128 stands for zero in the data rows.
Each pair is two rows. How far apart are they, by a hidden measure? 0 means very close, and 30 very far. Two or three weighted sums of its numbers give each row a place; it is the straight-line distance between the places.
[144 147  96 132 127  80 156  95 151  90 124 116 138 151  91 158 109 134]
[ 75 128  97 116  85 134 121 159  94 103 110 143 125 155 164 147 204 124] ~ 21
[162 148 122 148 135 114 149 104 150 123 147 124 142 112 117 148 110 121]
[141 123 143 129 105 122 155 120 146 131 130  61 140 155 118  87 165 151] ~ 12
[149 137 137 146 141 132 140 134 139 138 161 134 134 127 116 131 109 118]
[143 159 130 119 118 132 138 141 138 161 145 160 129  80 148 103 117 174] ~ 11
[156 138 134 138 144 124 137 120 139 131 160 128 142 129 115 133  92 117]
[152 156  99 135 132  81 160 103 149 100 117 121 142 141  93 152 107 134] ~ 22
[157 147 127 145 142 108 145 106 147 119 148 127 140 128 107 151 108 123]
[152 135 136 137 146 129 132 128 135 143 161 122 137 129 114 130 103 117] ~ 11
[154 148 109 143 126  91 150  95 153 103 130 125 141 135 105 149 116 131]
[103  82 153 123 121 176  80 166  87 151 116 140 115 122 159 144 131  90] ~ 10
[103  99 148 104 151 128 102 145 114 155 126 142 126 119 124 113 135 110]
[ 92  80 153 128 132 174  90 164  93 147 107 149 114 127 156 141 124  92] ~ 10
[ 94  87 149 128 137 172  88 166  87 144 109 157 110 119 155 144 123  98]
[ 84  88 141 127 134 166  97 170  96 134  98 152 105 119 150 125 124 114] ~ 3
[143 126 138 138 144 132 132 135 144 140 160 126 138 121 108 125 106 117]
[ 79 102 124 120 124 145  91 142 108 129  88 153  88 128 155 129 124 120] ~ 13
[109  79 163 115 130 155  85 152  94 163 122 135 123 112 147 162 133  74]
[114 114 141 114 147 123 116 148 134 155 146 136 138 126 111 115 122 108] ~ 15
[145 145 103 139 126  85 155  95 153  98 128 122 141 142  98 143 110 130]
[131 123 147 131 154 136 133 148 137 151 155 137 139 131 105 115 109 118] ~ 15
[111 129 127 135 112 151 103 121 107 108 103 128  80 113 165 121 147 139]
[147 165 131 126 106 141 133 140 115 141 145 170 124  84 154 125 119 175] ~ 17
[111  97 141 130 131 157 114 145 109 135 107 137 116 131 146 111 114 125]
[147 161 127 113 108 135 134 139 134 157 141 165 132  80 150 107 120 179] ~ 11
[104 106 159  98 134 149  91 145 104 154 114 135 119 103 142 120 144 112]
[154 144 118 139 132 104 150 105 142 116 143 127 138 122 111 148 113 122] ~ 4
[159 168 127 114 118  95 159 113 157 138 162 115 150 103 124 117 156 158]
[ 79  97 129 122 127 146  92 136 109 119  86 154  85 132 147 114 120 117] ~ 12
[113 100 154 112 123 163  85 134  99 145 103 125 122 106 157 122 137 113]
[146 130 132 138 140 133 139 127 141 144 160 124 139 126 116 127 101 116] ~ 12
[ 84  97 129 120 134 150  89 148 107 122  82 160  93 126 150 120 129 117]
[106  85 162 110 135 153  77 151  96 170 129 129 124 119 152 158 138  73] ~ 2
[115  85 156 119 132 170  82 168  87 155 119 139 116 127 158 147 126  91]
[112 129 138 147 112 156 114 119 111 110 111 119  84 129 163 115 138 141] ~ 26
[108 135  72 146  88 124 152 104 127  70  59 101  84 167 156 116 163 177]
[111 112 139 119 155 121 115 150 138 156 148 138 132 131 107 118 127 114] ~ 21
[138 129 138 134 110 127 152 119 146 120 128  66 150 149 117  79 154 149]
[ 81  91 127 121 140 154  90 143 100 131  90 167  90 130 149 133 126 114] ~ 7
[145 146  93 135 130  80 152 101 156  96 125 117 143 144 100 157 111 132]
[140 148 100 142 130  77 156  99 157 104 127 117 137 139 104 156 112 129] ~ 6
[102 154 103 125  88 134 124 141  73 106 116 157 125 117 182 151 182 147]
[143 151 105 138 129  79 153  93 151  98 128 123 142 139  95 153 117 128] ~ 6
[155 147 127 140 137 121 139 106 138 129 159 117 133 124 115 144  99 120]
[139 119 160 103 128 149 114 133 130 149 129 102 117 110 145  79 156 155] ~ 7
[132 114 112 130 134 142 143 151 121 134 108 145 166 140 115 122 110 132]
[129 163 119 114 102 146 125 137  84 123 129 167 127  83 173 134 138 158] ~ 4
[109 105 143 112 149 129 111 147 126 158 142 144 133 129 114 110 127 116]
[154 147 117 130 135 104 149 101 145 119 144 130 139 131 110 151 106 125] ~ 9
[104  83 156 122 135 170  82 169  90 154 115 145 113 126 158 147 131  90]
[109 131  68 139  86 135 149 109 111  65  54 107  92 175 153 114 163 178] ~ 18
[132 120 116 103 127 135 144 121 120 118 118 120 167 130 130 149 150 134]
[132 124 144 128 148 126 131 147 138 153 158 133 148 129 105 117 107 113] ~ 25
[112 124  73 145  85 125 151 100 131  59  61  96  79 174 152 106 160 177]
[137 127 144 129 151 132 131 134 140 151 159 137 137 134 108 117 100 116] ~ 15
[153 136 136 133 143 125 138 120 138 147 160 129 138 124 108 134 103 115]
[138 121 142 127 148 134 126 145 137 154 157 134 148 130 113 128 107 119] ~ 7
[137 173 117 127 101 140 126 144  94 130 132 172 127  81 176 124 136 162]
[160 157 115 142 133  99 148 105 143 113 143 117 146 116 109 156 117 124] ~ 11
[ 81  95 121 120 126 148  92 145 100 125  84 163  87 117 152 133 129 120]
[135 161  97 159  93  98 164 107 155  81 108 102 103 138 121 108 142 180] ~ 14
[153 130 132 130 114 131 153 122 143 121 129  58 140 148 113  84 159 159]
[106 149 101 122  93 138 131 135  78 117 114 158 126 112 184 151 182 146] ~ 7
[138 135 134 118 126 116 138 103 159 117 109  84 111 133 120  72 160 172]
[155 145 137 139 136 126 140 109 146 129 152 127 145 122 112 146  98 122] ~ 7
[154 145 110 134 129  87 154  96 157 103 130 125 134 133 103 150 108 129]
[149 129 128 135 118 132 142 112 151 111 124  62 131 146 120  66 155 162] ~ 12
[109 135  73 154  83 127 148 102 126  64  55 101  90 166 162 121 166 180]
[128 127 145 128 145 127 127 138 139 148 157 133 146 125 109 118 108 108] ~ 25
[147 121 125 128 129 147 139 139 115 132 112 131 163 127 125 126 105 136]
[ 93  85 149 127 133 170  87 166  84 147 108 146 114 128 155 139 121  98] ~ 4
[146 145 101 143 124  79 160  93 151  94 122 117 139 150  97 144 113 138]
[ 89  83 140 122 129 169  88 159  95 144 102 159 108 129 153 129 123 106] ~ 14
[126 162 116 115 100 148 129 145  76 125 127 169 119 104 186 152 151 156]
[115 107 153 105 143 127 107 150 136 150 138 143 133 120 109 115 130 113] ~ 10
[129 126 131 135 122 116 154 124 140 120 129  73 148 158 101  90 152 143]
[118 102 142 125 134 168 101 136  97 145 105 127 109 121 157 118 136 112] ~ 10
[114  84 171 111 140 155  78 159  91 162 125 130 122 118 151 153 137  73]
[110 125 119 118 120 106 159 132 152 119 115  98 157 167  97 109 167 130] ~ 9
[ 98  85 144 135 125 176  77 156  84 157 115 145 112 123 155 151 121  85]
[117  89 169 112 142 162  79 153  91 170 125 132 123 117 151 150 135  77] ~ 11
[150 155 109 133 139  92 152 106 155 106 136 119 140 131  96 150 112 129]
[149 148  93 136 132  82 156  99 155  93 127 122 132 145 101 153 110 129] ~ 7
[157 140 131 151 137 119 141 115 146 128 154 128 149 122 110 149  99 118]
[151 129 134 130 118 131 142 113 152 120 130  56 128 147 123  76 163 157] ~ 12
[ 85  84 137 124 133 160  92 155  99 132 100 158  95 122 151 135 121 110]
[ 97 112 122 121 111 148  98 131 105 108  90 141  75 118 170 123 131 133] ~ 5
[114 136 140 138 117 145 118 121 137 116 125 122  94 124 146 106 135 146]
[151 146 104 139 133  84 149  99 153 103 127 126 136 140 100 149 101 135] ~ 25
[155 137 128 149 141 125 141 119 140 130 159 125 147 126 115 143  98 120]
[153 149 112 132 131 105 147 105 155 113 138 122 137 125 111 150 102 127] ~ 3
[152 139 133 142 148 128 132 121 140 137 156 130 142 128 115 129  99 115]
[156 143 134 145 135 118 141 112 140 126 155 123 142 114 116 145 103 122] ~ 9
[114 116 142 117 156 122 116 149 135 153 150 142 133 132 107 119 114 110]
[152 133 139 141 142 122 139 114 140 136 165 129 141 122 112 137 102 114] ~ 13
[107 110 144  99 140 132 107 148 123 156 129 144 122 117 117 119 134 113]
[107 147 102 118  83 140 128 146  80 107 114 157 124 111 183 148 173 150] ~ 2
[108 117 107 101 123 107 147 130 137 115 110 106 158 147 109 116 174 127]
[123 117 143 129 151 128 122 143 143 148 151 134 145 130 106 110 116 114] ~ 5
[156 148 114 140 128 104 148 102 152 115 148 128 139 127 111 152 111 125]
[110 123 128 130 120 152 107 120 106 114 101 122  77 109 169 127 138 135] ~ 10
[114  93 162 119 133 163  87 151  94 168 125 139 124 120 152 160 137  79]
[129 174 125 128 108 146 124 149  84 128 129 170 133  87 178 144 133 163] ~ 6
[153 144 111 138 132 102 142 100 142 114 146 125 143 126 112 146 106 125]
[150 130 135 133 142 133 138 125 149 134 159 129 139 120 114 131 100 118] ~ 17
[149 147 105 149 125  90 151  99 147 103 132 123 135 129 108 151 106 128]
[133 173 122 124 102 146 120 144  92 131 132 170 119  89 170 126 124 167] ~ 4
[139 125 141 135 138 129 129 142 136 153 153 129 143 132 110 115  92 117]
[ 86 137 101 119  88 141 128 144  91 102 114 160 125 138 171 151 192 133] ~ 20
[100  78 161 130 133 171  87 165  82 151 114 148 116 125 155 139 126  97]
[136 168 124 120 113 143 124 135  96 134 137 178 123  86 167 129 130 166] ~ 1
[116  84 159 127 127 176  84 156  87 159 116 139 112 126 154 152 132  79]
[156 152 125 138 141 111 141 107 147 120 151 134 146 125 117 157 104 127] ~ 17
[ 84 100 125 114 130 152  96 135 109 123  90 157  86 133 156 128 125 121]
[117  88 166 110 149 151  75 147  87 161 129 137 118 114 148 156 134  77] ~ 13
[119 162 110 115  86 140 119 137  81 120 121 169 117  95 188 142 166 155]
[149 125 136 135 114 127 139 114 153 118 124  64 130 144 128  71 152 163] ~ 10
[141 144  94 141 131  75 162  98 158  90 115 120 134 144  97 153 108 134]
[ 86 131  93 112  77 140 127 151  85 105 110 156 130 145 168 144 205 127] ~ 13
[149 146 131 133 124 110 145 107 144 120 143 121 140 125 111 152 113 122]
[140 130 150 135 148 129 128 138 134 150 158 130 143 127 107 130 105 117] ~ 5
[159 144 131 140 140 114 140 108 139 124 156 126 136 129 110 145 103 120]
[120 115 151 118 157 127 115 150 137 157 153 131 140 134 108 123 118 109] ~ 12
[149 155 105 133 130  92 150  99 153 105 140 124 134 134 110 154 112 130]
[101 102 153  98 143 133  98 144 120 151 129 145 124 114 123 119 146 109] ~ 3
[115 125 117 117 120 104 155 126 155 118 117  98 161 166  90  89 165 136]
[145 130 143 132 126 125 139 116 158 117 121  72 125 144 127  78 156 164] ~ 11
[105  76 157 130 134 175  86 159  78 155 112 142 116 118 154 146 128  87]
[115 140 127 129 117 156 114 131 116 109 116 119  82 127 163 119 133 143] ~ 21
[153 143 114 142 134 106 151 109 142 112 148 128 141 124 106 151 107 126]
[149 143 119 142 134 114 140 112 152 118 151 124 136 125 114 149 107 118] ~ 11
[121 118 152 119 154 127 126 141 129 152 154 135 136 133 107 116 113 115]
[147 131 131 128 122 129 147 114 143 124 121  56 139 150 120  81 165 162] ~ 3
[ 98 102 145 106 141 132  97 151 117 147 122 143 131 106 121 120 135 114]
[116 113 147 115 144 127 119 146 134 160 149 140 145 136 112 113 122 112] ~ 5
[ 99 101 145 100 132 151  91 141 116 150 112 145 117 112 139 127 141 113]
[113 127 131 139 116 154 106 115 110 108 104 127  78 114 166 115 142 143] ~ 6
[ 83  94 139 128 129 160  94 154 106 135  92 155  99 125 147 136 124 110]
[ 96 120  61 136  97 135 136 110 108  58  42 106  80 174 164 107 165 173] ~ 9
[133 162 103 151  94 107 159 103 151  81 105 107 111 149 127 111 140 181]
[151 141 137 140 141 130 138 123 144 141 155 134 140 120 113 126  96 121] ~ 20
[111  82 157 116 131 169  84 157  80 164 119 133 119 120 156 148 127  86]
[110 108 143 117 149 122 114 154 131 153 134 137 129 117 111 115 135 110] ~ 12
[149 156 116 137 139  95 148 100 147 115 141 121 135 121 108 151 114 128]
[114 112 157 122 141 130 116 150 136 156 144 136 135 127 109 108 126 108] ~ 9
[118 120 149 125 152 125 120 156 131 155 150 133 139 126 110 112 116 111]
[106 102 146 103 142 129 102 159 126 153 125 148 127 116 119 107 140 109] ~ 7
[135 125 147 133 149 130 129 139 141 151 160 135 141 126 117 133 107 116]
[158 152 118 134 138 111 148 103 151 121 147 123 142 124 112 151 105 125] ~ 2
[133 130 142 140 139 130 129 139 132 149 158 133 146 122 108 113 114 116]
[ 96  82 154 130 137 174  85 161  87 149 114 149 110 123 155 138 126  91] ~ 9
[101 107 155 109 130 134  99 151 120 151 127 149 123 107 119 119 146 114]
[160 148 134 141 141 125 145 113 142 128 152 123 141 124 117 140 102 124] ~ 19
[105 122 127 122 112 106 155 129 149 120 125  92 158 183  99  96 157 134]
[154 139 129 138 142 125 140 113 134 131 151 120 145 113 112 141 106 118] ~ 6
[156 154 128 138 133 116 145 109 138 116 146 125 146 126 114 140 103 126]
[114 105 151 113 120 167 102 129  97 147 108 141 114 111 153 122 137 116] ~ 12
[149 153 104 137 128  80 156  97 149 103 121 119 144 143 107 148 111 128]
[ 91 128  59 135  89 138 136 111 111  57  43 105  87 174 163 107 165 172] ~ 10
[108  85 161 123 135 170  83 160  80 162 119 142 119 120 155 148 133  85]
[131 136 144 103 129 132 126 135 146 162 137 149 114  83 135  82 134 168] ~ 6
[113 133 125 133 113 158 108 126 113 117 116 123  82 113 170 124 135 142]
[135 125 144 137 142 132 128 139 144 154 159 133 144 132 104 124 105 111] ~ 12
[105 144 145 132 116 119 121 137 136 122 129 131  92 122 134 111 161 143]
[116  87 160 108 140 149  85 153  97 162 133 141 119 118 141 158 141  74] ~ 11
[140 170 106 152  95  87 172 105 168  94 130 107 133 136 113 102 141 177]
[152 134 128 116 124 120 137 113 158 117 108  82 116 133 124  61 155 175] ~ 19
[141 125 139 133 117 130 155 113 147 116 126  56 137 150 119  78 164 155]
[135 170 128 119 103 140 129 148 100 145 138 168 131  75 164 127 129 171] ~ 25
[157 149 123 140 132 105 142  96 147 120 137 128 141 125 102 156 115 127]
[152 144 137 140 147 132 139 127 142 138 156 134 144 128 114 138  96 113] ~ 24
[152 151 104 144 138  94 150  98 144 104 130 123 139 136 104 156 106 135]
[149 151 101 131 125  82 150  99 153  98 123 128 145 142  99 158 113 136] ~ 7
[143 135 137 138 143 128 127 133 139 147 157 121 139 129 116 130 104 108]
[145 128 146 132 153 132 132 143 137 148 160 128 135 130 106 127 105 117] ~ 2
[120 119 146 122 145 125 121 150 144 159 148 134 143 133 103 109 114 114]
[154 147 105 136 135  90 151  99 152 111 134 126 136 131 102 146 107 125] ~ 5
[157 141 127 141 138 126 145 119 140 130 162 131 144 119 112 140  95 124]
[150 150 121 144 147 104 148  97 146 117 152 129 135 127 107 140 106 128] ~ 8
[147 129 131 107 130 123 143 111 158 120 112  74 115 131 133  78 160 168]
[108  75 161 125 143 170  82 159  85 158 116 145 110 125 155 151 130  83] ~ 20
[140 124 150 103 137 140 110 127 129 153 131 116 109 101 145  77 150 161]
[126 120 148 134 146 127 128 155 137 147 154 134 144 131 108 113 115 114] ~ 8
[ 84 106 127 125 127 148  94 144 109 118  89 161  71 129 153 128 126 125]
[148 146  97 139 136  82 159  98 149  92 119 127 135 141  97 156 108 130] ~ 6
[147 146  91 142 129  84 148  90 149  94 125 121 134 139 104 149 106 135]
[115  85 159 119 135 175  84 155  85 159 120 135 113 122 159 143 125  83] ~ 12
[109 118 107  93 115 111 138 127 130 116 112 114 155 141 114 123 163 126]
[110 139  59 137  91 125 145 107 118  64  55 103  90 175 157 108 155 182] ~ 17
[148 128 129 135 108 126 146 108 151 123 128  58 134 149 117  84 158 153]
[152 131 145 133 116 132 146 110 159 114 120  69 131 145 122  72 160 161] ~ 11
[122 109 152 115 143 132 115 146 139 162 140 143 138 136 106 110 112 112]
[155 142 136 145 143 126 140 116 141 131 153 127 137 124 115 129 101 119] ~ 11
[123 115 149 118 152 124 124 145 135 157 156 134 139 132 111 116 119 115]
[104 105 148 100 135 154  95 140 104 149 107 139 117 112 145 125 137 113] ~ 10
[149 137 135 143 141 122 138 120 137 145 161 122 144 123 112 135  93 115]
[144 121 147 138 152 132 133 135 142 152 163 132 145 128 114 129 104 115] ~ 11
[152 136 144 143 141 131 135 126 138 141 157 132 147 129 111 133 100 121]
[126 150  91 157  86 124 158  99 133  70  78 101  95 157 147 107 155 185] ~ 15
[148 157 134 118 114 142 130 146 129 156 139 163 132  80 155 105 121 168]
[160 148 122 148 140 114 141 114 144 122 154 125 138 123 113 145 111 126] ~ 8
[109  79 159 132 124 171  83 162  84 154 111 140 117 118 158 140 129  88]
[108  88 162 117 134 171  81 159  80 160 127 130 121 124 159 150 135  81] ~ 15
[144 123 117 113 126 142 139 126  94 126 111 117 159 125 137 138 131 134]
[157 136 137 146 149 129 138 116 139 136 160 127 138 125 112 148 102 118] ~ 10
[ 93  79 152 134 139 173  86 169  90 148 111 145 117 126 152 133 134  94]
[ 76  91 130 126 131 163  92 149 100 133  98 157  97 126 145 122 126 109] ~ 6
[147 151  97 137 124  80 145  97 146 104 129 124 133 138  96 154 117 128]
[133 162  97 169  92 102 165 112 150  82 107 108 111 151 120 113 136 181] ~ 13
[ 73 102 129 125 128 150  94 133 109 125  88 156  82 127 153 131 128 127]
[ 85  88 140 127 132 165  84 152  94 134 101 154  99 124 158 140 127 109] ~ 11
[ 97 152 100 116  89 136 124 141  87 111 118 157 129 109 180 153 189 143]
[101 108 147 100 140 129 103 150 125 154 135 144 124 113 122 119 134 114] ~ 6
[152 143 127 140 141 116 143 110 147 127 152 125 138 125 110 145 107 116]
[142 164 131 127 110 140 131 148 119 149 140 168 133  88 158 116 127 176] ~ 19
[136 128 139 139 147 129 129 140 134 143 161 134 141 122 105 124  94 115]
[ 85 111 119 126 130 144  97 140 107 116  92 147  76 121 159 124 129 130] ~ 6
[ 92 115 122 129 127 154 100 116 111 110  96 136  84 116 170 119 133 141]
[151 129 138 141 141 131 137 128 141 138 163 126 139 133 118 136  94 120] ~ 19
[134 120 110 103 128 139 130 124 113 123 120 125 162 127 133 135 135 126]
[147 158 108 129 129  97 145  97 149 108 136 118 135 129 104 150 110 129] ~ 16
[158 144 127 146 136 122 137 108 142 120 152 128 139 128 108 149 105 121]
[ 86 144 100 115  80 136 123 127  84 106 106 160 121 124 177 150 193 143] ~ 4
[136 140 144 100 126 127 127 138 148 168 133 149 131  91 137  86 125 172]
[131 156 102 169  87 101 167  98 148  77 107 106 106 147 131 104 140 179] ~ 19
[160 146 126 138 132 116 140 103 145 121 148 123 138 122 109 135  97 121]
[ 95  91 145 127 131 166  90 156  93 136 103 152 110 123 154 129 133 107] ~ 3
[134 134 139  98 128 131 114 143 140 162 137 131 114  91 137  75 143 167]
[108  85 162 120 143 171  80 159  87 159 120 136 113 124 161 142 132  85] ~ 16
[102 102 148  99 134 138  96 138 112 153 118 143 115 111 132 125 144 115]
[119 109 145 115 157 130 119 146 143 157 155 137 137 133 109 117 118 117] ~ 18
[152 148 127 138 133 111 138 113 144 124 150 124 135 120 116 153 105 122]
[106 129 114 123 121  99 153 137 149 121 117  96 158 169 100  96 163 130] ~ 11
[148 151 105 136 137  87 151  99 156 103 136 120 142 133 103 158 117 129]
[ 98 123 115 125 114 143  95 128 115 114  98 136  79 115 165 119 135 138] ~ 4
[132 173 123 128 100 144 132 144  89 129 143 180 125  87 165 132 129 163]
[138 121 143 132 147 130 131 139 145 153 157 135 147 135 110 125  98 119] ~ 19
[152 144 141 133 137 127 135 125 146 141 157 120 143 130 114 138 110 114]
[154 154 100 138 134  78 152  97 154 101 129 113 147 139 101 162 109 127] ~ 13
[ 80 104 122 123 137 149  95 137 115 118  84 156  77 127 151 135 131 124]
[ 88  84 144 133 131 164  90 163  95 141  94 156 112 118 152 138 124 103] ~ 15
[156 146 106 139 137  97 144 104 146 109 139 123 137 128 105 156 109 126]
[149 137 134 122 123 124 140 112 150 120 116  76 116 141 120  77 154 171] ~ 5
[117 132 127 122 126 110 154 131 147 122 123  88 153 171  96  88 160 139]
[104 107 154 110 142 135 102 144 122 155 130 143 120 116 119 112 140 111] ~ 4
[157 138 141 145 142 126 143 116 137 135 156 131 141 124 109 134 101 115]
[124 119 147 120 143 125 126 152 142 156 150 143 148 129 110 116 117 112] ~ 15
[120 113 140 112 148 125 117 146 140 154 141 142 144 126 100 115 130 112]
[131 164  99 153  98  98 173 107 159  91 119 103 115 139 125 105 142 182] ~ 17
